One turning vector, and how many ticks it has turned
The counts run from 0 to 103.
[ 81 139 102  87 113 113 132  80 121 133 130 116 145 114 111 113 135  92
 100 172 170 147 147 151 171 144 154  99 103 125  97 142 155 126  81 145
 118 154 102 101 133 124 108 131 171  96  95 108 138  91 161 146  96 116
  96 140 145 103 116 123 120 131  93  92 124  97  96 103 122 112 188  85
  80 170 140 158 145 151 138  96 111 153 121 144  78 104 137 135 107]
96
[ 62 143  93 109 138 116 142 121 104 130 136 103 128 116 144 149 133 161
 125 149  96  92 125 107 179 169 158 142 129 128 117  97 115 116  99 115
 141 140 140 163 147 147 155  83 127 117 115 100 158 108 149 114 122 114
 133 147 152 127  91 121 181 126 121  75  91  64 132 105 104  93 183 136
 122 152 101 141 170 130  99 114  87 159 144 102  79 127 155 132  81]
44
[117 119 149 118 147 154 162 138 141 155 132 157 122 133 122 106 111 117
 101 157 152 123  95 137 193 155 109 156 104 142 167 131 166 167 165 106
 109 110 105 135 140 118 160  97 154 111 138 116  89 124 161 132 110 119
 104  96 154 111 179 138 116 156  99  99 154 110  64 127  92 144 149 109
 162 145 150 165 103 163 122 141 110 177 142 103 110  86  94 108  74]
1
[106 120 101 129 130 122 111 165  89 143  66 127  93 100 157 172 128 122
 120  97 114  61 168 108 144 138 122 106 133 125 155 132 151 151 103 132
 126 128 141 144  89 114  93 110  50 143 127 120 143  86 129 123 161  82
 161 154 159 139  98 162 133 138 105 102 145 127 141 128 135 145 182 131
 125 120  83 123 166 139 112 130 127 174 131 106 134 154 154 140  86]
31
[139 141 160  92 152 141 157 130 157 159 130 120 102 118  80 127 145 124
 121 159 182  93 119 138 141 165 139 116 108 152 166 115 151 147  93  95
 111  81 140 139 142 126 142 107 137 106 132 129  88 113 118 131 146 129
 140  74 122 120 197 114 140 156  88  90 150 121  98 141 109 176 145 141
 182 121 140 122 151 159 132 136 117 165 139 148 113 106 100 127  34]
87
[137 129  86 111 130 146 119 132 132 165  81 140 134 129  95 100 136  73
 103 156 167 134 138 174 131 159 129  69 121 123 115 165 188 139  83 134
 121 144  85  78 102  87  95 105 107  85 133 115 142  90 160 151  93 112
  96 136 130 127 110 135  72 134 112 103 164 111  95 124 134 136 179  95
 115 159 119 165 152 144 157 134 142 149 125 113 118 129 114 117 108]
16
[135 138 168  88 155 147 165 108 157 165 158 131 119 130  69 108 128 104
 121 175 181 109 107 134 145 172 133 131 105 163 150 119 142 145 107 105
 117  93 110 122 138 120 148 106 160  94 122 123  98 113 130 127 144 112
 119  80 141 121 186 122 142 162  96 103 144 127  94 146 111 184 151 127
 169 127 146 130 144 158 135 117 123 160 136 142 121 117  96 132  56]
88
[139  84 111 149 155 178 107 173 128 150  72 148 108 150 159 127 117  96
  84 121 115 127 152 140 125 114 138 136 111 155 166 186 171 171 169 107
 115 134 124 134 131 110 105 103  96 115 111  88  97 150 149 134 107  92
  96 147 177 116 105 171  72 169 126 105 193 108 113 148 127 151 154 118
 158 151 105 143 137 104 116 124 118 125 133  83 149 100 109 115 122]
69
[116 151 132  74 116 147 134  92 118 139 130 101 114 134 100 145 151 134
 119 155 126  68 125  98 111 172 181 101 117 154 139 124 123 119 109  97
 126 108 147 134 154 158 175  80 139  89 125 104 157 126 115 124 116 104
 148 141 127 122 143 118 184 122 125  88 109 103 145 148 117 153 159 174
 138 121 128 118 179 108  65  94 109 164 168 125  78 143 137 134  61]
47
[104 108 130  88 159 104 135 145 155 155  65 130 112 118 128 140 137 106
  99 135 139 105 149 126 198 185 112 139 116 146 168 116 146 169 132 117
  98 111 117 154 143 114 107 106 140 106 127 111 109 122 136 122 109 122
 106 122 165 137 140 150 150 151  96  87 147 106  76 141  98 108 196 108
 147 137 113 136 124 163 129 118  90 194 171 116  84  92 146 111  72]
83
[139 131 107  99 119 160 126 119 125 142  77 131 146 125  95 103 132  54
  86 166 167 132 144 177 133 164 134  72 102 111 120 170 198 146  97 138
 110 137  99  71 105 104 108 103 136  82 128 114 112  99 176 152  84 106
 111 139 130 100 134 156  91 129 109 108 153 124  96 135 130 137 175  97
 102 155 135 160 129 139 145 116 149 155 142 121  93 120 110 112 114]
15
[142  85 118 143 130 192 104 164 128 141  59 141 116 131 157 119 121  85
  85 105 113 116 157 135 115 114 143 124 112 150 171 190 182 168 166 110
 119 134 135 123 121 116 120 104 107 121 111  98 104 150 153 143  94 111
 115 157 158 108 118 172  72 155 117 106 188 110 114 163 130 148 131 114
 139 150 115 151 124  97 115 109 136 133 139  94 128 101 114 109 122]
68
[ 82 149 132  77 119 110 168  89 138 145 190 105 125 113  86 121 145 106
 119 186 176 119 117 119 157 146 154 131  98 158 133 128 120 118  83 108
 129 112 129 118 161 125 141 134 177 104  84 134 108 116 132 137 129 149
 111 107 131  98 151 103 161 144  72 108 132  97 102 119 110 141 146 120
 129 152 161 110 151 144 130  84  89 146 119 171 105 102 123 151  60]
7
[129 149 123 119 142 139 175  78 137 136 179 122 141 103  76  88 111 116
 116 178 180 159  61 135 173 138 114 165  96 119 126 110 126 164  89 115
 114 114 106 110 142  92 153 108 160 100 120 103 109  88 163 116 152 141
 129  80 118 142 150 111 118 149 109  97 133 107  94  94 105 118 141  99
 150 163 139 149 143 160 160 123 116 132  92 127 120 149 108 108  74]
91
[ 48 132 133 129 112 148 164  99  70 121 165 133 147 135 143 131  98 167
 118 164 112  96  91  92 192 133 136 164 125 136 134 124 133 133 174 129
 141 138 134 150 122 138 182 108 138 121 123 119 121 107 185 119 139 103
 137 134 156  88 142 141 157 148 129  91 101  91 112 119  94 139 159 138
 126 144 142 184 145 138  90 120 107 156 122  89 110 124 146 141 101]
41
[108  95 125 155 141 141 149 165 127 139 147 133  82 128 139 145 127 145
 118 116 141 103 135 110 138  92 127 160 118 170 172 171 144 141 134  94
 133 105 167 175 148 126 111 115  95 147  93 117  74 136 117 141 164 137
 121 103 161 127 123 131 110 179  79 112 189 111 128 149 125 172 104 136
 184 147 136 115 148 102 125 111 103 112 101 131 191  93 117 139  76]
73
[ 86 128 134 152 128 143 167 109  67 136 173 137 135 114 131 139  84 179
 136 138 122  95  77  74 184 113 128 169 128 134 148 106 118 163 156 116
 132 119 150 150 122 122 177  96 113 136 136 115 118  77 182 105 160 112
 187 110 142 115 156 145 143 149 128  87 120 109 123 109 110 160 129 136
 161 127 126 169 149 143  95 131 128 150  99  91 144 166 125 127  89]
39
[132 147  99  77 105 141 125 108 114 135  94 100 115 101  82 130 164  80
 109 152 178 104 158 143  88 142 158  56 102 124 137 156 169 120  48 134
 123 113 146  92 124 129 108 113 121  89 120 128 134  84 128 153 117 114
 152 133 108 119 132 133 127 112  93 113 160 125 144 128 141 155 151 117
 107 130 123 105 180 122 122  87 134 133 120 166 102 140 123 133  79]
100
[ 89 128  89 140 116 129 134  89  76 108 138 136 118  86 118 131 100 102
 119 132 158 146 123  97 121  56 129 148 116 117 114 152 114 182  95 154
 127 151 128  98 107  90  96 136 102 144  80 115 142  74 180 122 192 104
 157 135 130 133  88 154 109 155 107 135 143 126 150 103 144 138 115  95
 108 157 122 122 174 121 141  73 137 100  52 133 150 182 152 128 128]
24
[145 132 117 148 116 189 141 100 121 135 154 111 143 140 100  99 124 137
 125 156 119 135  63 137 125 142 163 112 102 118 130 145 162 132 126  89
 132 118 146 109 147 133 201  80 140  79 158  80 138 115 183 133  85 130
 146 118 121 115 141 131 104 119 158  77 158  96 125 127 119 151 114 136
 157 160 133 184 146 105 109 148 139 106 129 107 110 135 105  95  90]
53
[ 97 121 141 120 159 139 170 135 154 163 141 146 129 130 113 111 111 132
 108 160 150 128 105 150 198 166 112 149 103 152 146 117 161 163 131 109
 113 126 101 132 141 109 139 110 154 103 136 107  90 121 151 129 120 126
  92  90 165 127 157 121 114 174 107  84 146 102  69 129  86 132 169  96
 153 158 138 162 113 167 145 154 105 168 131 102 116  91 110 114  73]
2
[ 99 146 111 121 115 155 146 104  89 147 163 141 126 124  97 109 115  90
 126 158 186 123 141 138  92  90 147 106 131 161 120 198 167 136  81 127
 145 133 118  87  94  91 104 134 105 119  81 137 103 110 143 147 162  86
 114 104 140 104 120 123 106 168  81 136 154 135 119 121 143 194 119 119
 117 134 149 133 172 125 148 104 137 121  67 142 170 138 110 179  97]
21
[153 161 130  81 155 169 132  99 130 148 135 113 125 135  80 119 146 114
 127 166 127 113 110 118  87 186 171 114 116 144 113 115 117 159 104  93
 109 114 102 122 138 140 172  66 144  77 137  78 151 139 127 104 108  93
 141 129 132 154 143 130 171 142 145  91 107 101 133 153 122 139 162 171
 151 146 113 131 168 112  93  84 126 146 172  97  92 169 115 114  90]
49
[174  99 105 132 111 176 102 142 122 109  58 110 119 111 136 138 138  86
  91  99 104 130 141 119 108  92 145 128  88 118 176 171 143 175 157 119
 119 128 169 136 146 112 126 102 115 111 110  83 114 127 162 135  98 129
 166 151 134 124 119 172  83 120 124 110 202 117 145 149 135 131 113 114
 150 161 110 132 148  88 101  94 137 104 123 127 128 128 109  91 121]
66
[125 152 112  66 129 119 137  68 150 113 125 109 127  81  77 106 147  75
 107 162 174 165 108 125 137 145 151 130  89 110  98 106 114 170  68 125
  99 137 113 100 133 119 124 117 170  96  93  88 123  84 156 125 139 140
 142 114 110 143 133 131 142 127 100 117 128 121 111 104 123  93 147 104
 113 167 120 106 168 142 139  67 113 141 112 167  80 154 139 102  99]
10
[ 91 137 122 132 159  96 165 129 137 142 156 120 118 105 117 120 130 145
 108 162 162 123 101 150 206 147 114 156 102 138 130 110 148 112  84  97
 126 120 127 144 156 107 137 107 144 109 120 121 102  90 140 136 130 156
  99  84 150 143 137  86 119 159 102  78 142  84  84  92  96 121 162 107
 152 159 131 146 134 152 147 152  94 147 111 136 107  91 125 120  49]
4
[132 115 133  99 171 110 136 148 158 155  85 111 102  97 116 145 138 127
 109 138 155  85 124 150 178 172 128 117 104 134 173  97 156 153  95 105
 108  99 135 163 147 123 132 104 120  98 148 121 100 105 118 130 125 143
 135  97 139 152 144 119 135 144  91  82 162 114 101 127 112 126 169 127
 176 127 105 121 135 166 139 144  95 181 154 134 103 107 121 113  40]
85
[ 94 145  65 159 124 138 120 130 117 132 165  97 135 137 118 130 138 140
 113 139 129 137 117 135 127 111 178 120 106 150 107 159 138  87  78  86
 153 132 148 123 154 129 149 101 127 105  86  89 131 128 134 136  99 150
  95 126 132 138  68  94 101 148 130  81 151  74 149 103 134 115 130 131
 130 181 128 137 163  77 117 120  87  66 104 122 128 100 126 141 102]
58
[ 79 148 109 104 131 107 140 118 102 125 138  88 110 115 131 161 149 156
 118 142 111  79 123 102 167 168 171 120 113 130 131  94 120 102  94 102
 140 111 151 160 150 150 155  84 120  98 126  99 140 111 130 112 118 131
 160 143 141 136 114 113 176 122 128  61 107  76 142 107 108 107 176 143
 125 130 108 128 171 121  84 113  92 158 147 125  88 136 159 139  67]
45
[ 83 112 135 117 152 129 143 101 121 134 145 154 111 115 132 131  99 105
  99 122 135 132 123  78 150  91 128 206 106 174 142 135 100 193 144 115
 113 122 127 171 148 117 109 137 135 143  66 106  92 144 131  95 181 119
  96 116 163 135 130 137 145 200  90 127 148 121 111 147 130 132 114 116
 159 154 128 109 145 122 125  63  83 134 107 130 154 113 144 134 102]
76
[171 116  91 139 116 168  99 125 122 102  59 110 105 107 127 145 131  86
  87 101 118 146 126 106  93  97 147 133  91 104 161 160 136 190 134 113
 120 129 176 132 144 127 120 102 116 112  97  67 119 121 154 128 107 134
 155 155 112 150  97 159  90 128 121 124 192 118 150 140 143 108  94 110
 142 166  90 125 152  82 108  79 126  96 119 124 125 151 129  85 142]
65
